In the rows, zero is written as 128.
One hidden turn or mirror swaps the rows below in pairs. Which row is each named row swapped with?
The rows were stretched afterwards, more along some directions than others.
j56: [129 129 120 106 143 125 149 127 136 121 116 125  87 152 120 123 148  96
 135]
j913: [130 114 134 105 125 118 148 109 142 150 127 161 137 140 128 160 116 192
 128]
j631: [109 111 123 114 109  85 155 143 144 167 101 136 112 140 110 129 142 135
 157]
j787: [135 121 131  76 155 139 168 142 143 153  90 143 134 131 130 128 133 123
 162]
j817: [121 127 123 127 146 115 134 139 145 156 109 136 142 144 130 138 155 148
 147]
j473: [140 102 103 101 116 104 183 125 113 140 120 158 100 124 136 127 117 125
 144]
j453: [103 112 148 133 122  90 146 146 143 141 123 135 112 157 126 146 133 112
 154]
j953: [125 120 119 103 137 136 135 107 151 147 104 149 125 137 111 121 134 161
 129]
j693: [130 109 113 126 124 109 108 149 143 146 127 120 147 129 104 124 128 134
 124]
j385: [115 113 122 130 113 109 124 155 107 137 126 140 110 126 115 122 113 158
 145]
j449: [108 117 119 143 124 108 152 123 126 142 115 165  99 132 122 120 123 149
 143]
j863: [115 102 123  92 131 100 151 131 142 155 101 137 131 118 126 122 139 117
 148]
j513: [118 115 118 133 118 119 136 122 116 160 115 167 121 128 112 120 118 180
 149]
j257: [105  97 125 115 132  95 144 149 139 144 110 137 108 156 115 142 132 101
 160]
j918: [139 117 131 121 135 122 141 120 137 155 133 160 138 134 124 131 119 166
 134]
j824: [122 118 116 106 128 127 144 149 118 153 102 152 112 129 110 125 122 190
 159]
j868: [106 109 118 102 144 111 130 153 141 145  94 129 124 129 106 133 139 128
 170]
j347: [123 107 122 132 112 111 118 176 135 175  92 139 145 129  88 111 116 173
 173]
j102: [130 127 120 119 154 143 104 134 129 154 118 155 132 117 112 127 116 187
 142]
j441: [128 115 124 115 129 118 119 144 150 154  93 147 144 132 128 138 131 152
 154]
j508: [123 112 125  91 140 113 128 125 148 146 111 143 154 124 123 138 138 157
 141]
j20: [107 122 138 112 145 153 136 147 129 133 119 147 146 121 124 147  98 167
 165]
j388: [ 96 123 126 122 150 115 137 132 157 139 116 129 114 151 112 127 153 130
 142]
j478: [107 137 145 136 125 131 120 145 116 133 129 152 124 125 125 121 118 151
 148]
j349: [126 119 128 121 119  91 154 136 146 168 105 139 121 143 105 109 149 135
 151]
j203: [113 117 130 108 133 122 138 125 118 109 114 155 114 123 113 122 121 141
 146]
j260: [157 117 113 105 136 135 122 122 125 146 108 155 122 130 121 123 123 170
 113]
j529: [136 107 119  98 135 120 140 133 149 181 115 146 150 135 126 153 125 180
 153]
j480: [152 143 112 107 136 146 142 118 121 155 124 145 114 123 122 125 134 183
 124]
j678: [132 113 129 124 137 138 110 150 133 133 143 147 140 131 108 137  96 152
 130]
j421: [151 132 126 121 109 130 117 146 122 150 116 152 121 115 104 106 109 159
 137]
j348: [101 113 137  97 138 111 133 120 140 143 117 132 130 133 107 112 140 133
 152]
j416: [133 111 109 123 142 109 144 135 149 176 125 144 131 137 110 131 129 144
 139]
j665: [140 112 116  94 134 103 166 141 139 153 121 128 114 138 135 151 145 115
 138]
j235: [102 104 125 132 135 120 126 135 115 138 116 162 128 112 123 120 107 150
 151]
j117: [120 110 115 110 144  96 155 122 142 132 110 137 103 144 142 120 159  95
 129]
j691: [135 126 113  94 149 125 160 136 139 163  88 146 120 115 154 129 147 141
 158]
j183: [155 106 123  72 142 131 144 135 151 152 109 144 140 134 130 153 121 157
 134]
j844: [102  92 115 112 148 112 140 142 121 152  89 160 140 118 130 125 122 172
 187]
j889: [119 111 122 120 122  88 155 130 155 175 100 134 129 135 117 123 155 135
 153]
j987: [131 102 125 110 107  98 172 130 118 116 129 149 102 126 123 131 110 123
 138]
j674: [128 121 128 127 135 123 149 123 114 116 148 155 105 136 136 145 118 134
 121]
j832: [126 106 124 117 108 100 152 170 108 121 105 137 118 137 120 131 121 131
 171]
j689: [110 112 113 125 128 121 136 121 132 158 109 158 127 135 119 141 121 192
 156]

j832 is swapped with j56
j631 is swapped with j449
j257 is swapped with j987
j385 is swapped with j117

One hidden turn or mirror swaps the rows below in pairs. Which row is each named row swapped with?
The rows were stretched afterwards, more along some directions than others.
j685: [107 117 131 115 118 129 141 112 110 145 152 133 134 103 132 150 122 135
 150 116 118 148]
j847: [124 113 111 117 100 149 145 118 116 151 138 125 131 113 135 134 124 128
 156 134  88 127]
j55: [115 106 121 119  90 150 162 125 121 174 145 133 127 102 151 133 134 125
 174 116  98 145]
j376: [111 127 119 129  99 148 153 145 123 135 140 123 129 110 142 133 115 124
 147 126  99 120]
j78: [133 115 123 136 127 150 155 124 125 146 143 120 127 118 144 133 132 130
 158 121 104 145]
j960: [118 115 102 140 110 121 139 103 115 125 151 137 127 110 144 143 122 147
 136 104 113 145]
j768: [114 118  99 127 110 131 165 116 117 142 156 136 130 108 148 130 118 135
 151 121 102 132]
j139: [115 121 113 124 120 142 158 133 142 143 147 143 120 110 138 124 129 141
 129 107  95 114]
j611: [112 131 104 142  94 151 136 138 135 146 148 116 127 104 143 135 137 122
 179 128  92 145]
j564: [109 107 138 112 107 121 145 107 101 145 145 137 140 110 143 148 119 135
 142 117 121 150]
j700: [119 128 101 130 106 149 148 116 140 162 152 131 129 122 139 128 125 135
 161 120  91 125]
j241: [108 141 112 149  97 153 137 142 135 146 147 107 133 106 140 141 132 121
 179 132  95 151]
j15: [128 119 141 134 100 127 149 123 116 132 134 134 150 130 133 145 124 121
 136 125 100 134]
j14: [112 120 131 110 102 145 134 124 116 154 140 107 145 120 129 152 124 113
 178 127 104 142]
j219: [128 118 123 137 133 131 157 123 122 155 141 123 122  97 139 136 129 130
 142 113 107 145]
j247: [103 131 115 132 116 145 138 127 125 132 148 113 145 106 147 150 116 126
 159 133 105 153]
j126: [120 112 115 136 137 152 135 129 127 123 154 123 136 131 135 153 120 125
 174 134  80 139]
j34: [117 101 103 122 114 139 140 134 122 133 153 148 115 122 144 130 142 131
 166 119  90 125]
j666: [132 108 121 132 127 141 153 130 127 146 138 135 118 120 142 128 131 137
 137 120 113 138]
j875: [123 117 111 124 141 140 135 135 131 139 139 109 119 137 123 149 130 115
 155 137  92 119]
j894: [116 132 118 133 111 133 154 144 126 143 132 107 122 126 137 148 127 127
 139 125 107 121]
j70: [116 101 100 122 121 139 138 131 120 126 153 148 119 123 141 130 142 132
 164 122  90 123]
j335: [122 129 101 141 114 141 141 119 118 136 158 112 136 105 133 146 109 135
 167 123 105 154]
j329: [119 142 106 125  96 134 142 110 131 148 138 124 125 106 142 126 125 148
 149 124 129 135]
j397: [109 142 107 146  98 153 133 143 130 137 152 102 138 105 141 145 126 126
 185 134  97 157]
j207: [121 130  98 140 116 146 137 123 117 132 158 106 136 105 138 150 106 133
 181 130 102 155]
j544: [110 128 150 140  97 128 155 141 133 151 130 139 126 121 140 124 129 128
 117 117 125 140]
j589: [122 102 125 126 129 113 139 134 116 134 132 136 127 131 126 151 128 137
 136 117 108 125]
j248: [114 110 106 125 120 147 127 148 139 122 146 129 116 131 128 132 129 133
 152 124  92 127]
j445: [127 120 109 131 126 125 138 115 115 138 153 120 127 106 129 146 107 133
 150 117 111 149]
j747: [106 126 110 122 119 140 138 123 121 140 152 134 134 111 122 123 125 127
 151 121 108 133]
j978: [107 114 108 124 114 156 157 141 134 140 131 131 127 130 128 126 133 128
 157 131  86  99]
j6: [118 128 115 137 112 148 152 130 121 143 149 108 132 109 151 135 131 146
 153 120  91 143]
j370: [129 124 111 135 122 137 151 123 144 135 142 144 102 113 145 121 138 154
 130 110 111 122]
j134: [121 136 119 141 113 145 151 133 122 142 147 106 129 105 150 132 133 148
 140 119  98 144]
j364: [113 121 121 125 101 137 154 115 109 149 141 125 140 127 132 123 128 132
 126 122 111 122]
j32: [114 118 114 125 136 127 134 123 112 125 143 122 126 114 131 140 111 143
 124 121 102 138]
j467: [110 125 113 130 113 136 132 128 121 137 160 134 125  89 136 136 130 138
 150 113 100 133]
j91: [112 121 141 136 110 131 152 145 129 146 136 137 122 119 142 129 126 130
 121 122 123 140]
j373: [114 116  85 121 120 141 132 130 131 131 145 124 128 115 133 135 137 136
 158 111  86 123]
j63: [111 109 128 116 101 133 140 125 123 142 142 133 117 125 146 125 138 135
 143 104 114 136]
j77: [115 113 104 143  94 144 162 114 118 139 140 143 127 117 156 127 124 131
 150 126 105 128]
j718: [111 136 100 135 100 139 151 157 145 135 137 123 116 118 146 125 136 137
 158 128  99 114]
j514: [126 135 116 134 121 142 146 112 130 141 152 108 129 112 140 133 115 128
 164 116 104 158]
j892: [113 112  99 118  98 134 132 121 124 145 150 133 142 112 142 135 125 136
 154 118  96 129]
j575: [110 119 121 140 105 135 144 142 124 144 155 130 137 102 137 140 135 144
 136 111 106 137]
j555: [104 117 104 119 118 156 153 140 137 143 138 128 130 117 128 132 137 129
 168 126  84 103]
j603: [117  97 130 129 110 133 159 119 111 143 108 157 140 138 123 133 130 125
 130 121  96 113]
j457: [108 113 125 113 114 127 143 111 111 147 154 134 132 104 135 151 120 137
 155 117 116 145]
j511: [113 140 103 146 102 153 134 141 127 134 156  99 140 104 136 146 119 128
 185 135  97 155]
j262: [110 106  95 113 103 132 134 127 131 139 151 143 133 118 141 129 129 134
 153 113  92 119]
j227: [117 107 118 123 117 139 141 146 124 139 145 144 125 127 131 129 134 115
 148 126  90 107]
j180: [129 111 123 131 128 137 150 131 122 143 139 131 122 118 145 131 125 138
 137 121 120 140]
j675: [126 135 115 133 119 142 127 134 130 114 141 122 138 125 139 141 123 125
 140 133  95 135]
j462: [118 124  98 113 129 149 146 114 123 144 144 113 131 104 139 141 128 132
 177 135 100 144]
j155: [116 124 117 130 129 128 134 122 113 125 144 115 124 114 135 140 109 141
 123 120 104 146]
j957: [108 131 148 135  96 129 158 132 132 153 135 139 128 115 138 121 129 130
 117 114 129 138]
j779: [118 114 135 134 116 134 150 145 129 147 139 133 121 119 143 129 126 132
 126 123 122 141]
j105: [115 138  99 117 110 148 122 137 129 142 150  98 132 108 144 134 131 131
 162 124 110 138]
j407: [112 115  94 123 123 146 136 134 121 128 154 128 119 118 138 135 136 130
 180 134  85 121]

j700 is swapped with j603
j227 is swapped with j14
j718 is swapped with j247
j180 is swapped with j207
j77 is swapped with j329
j779 is swapped with j511

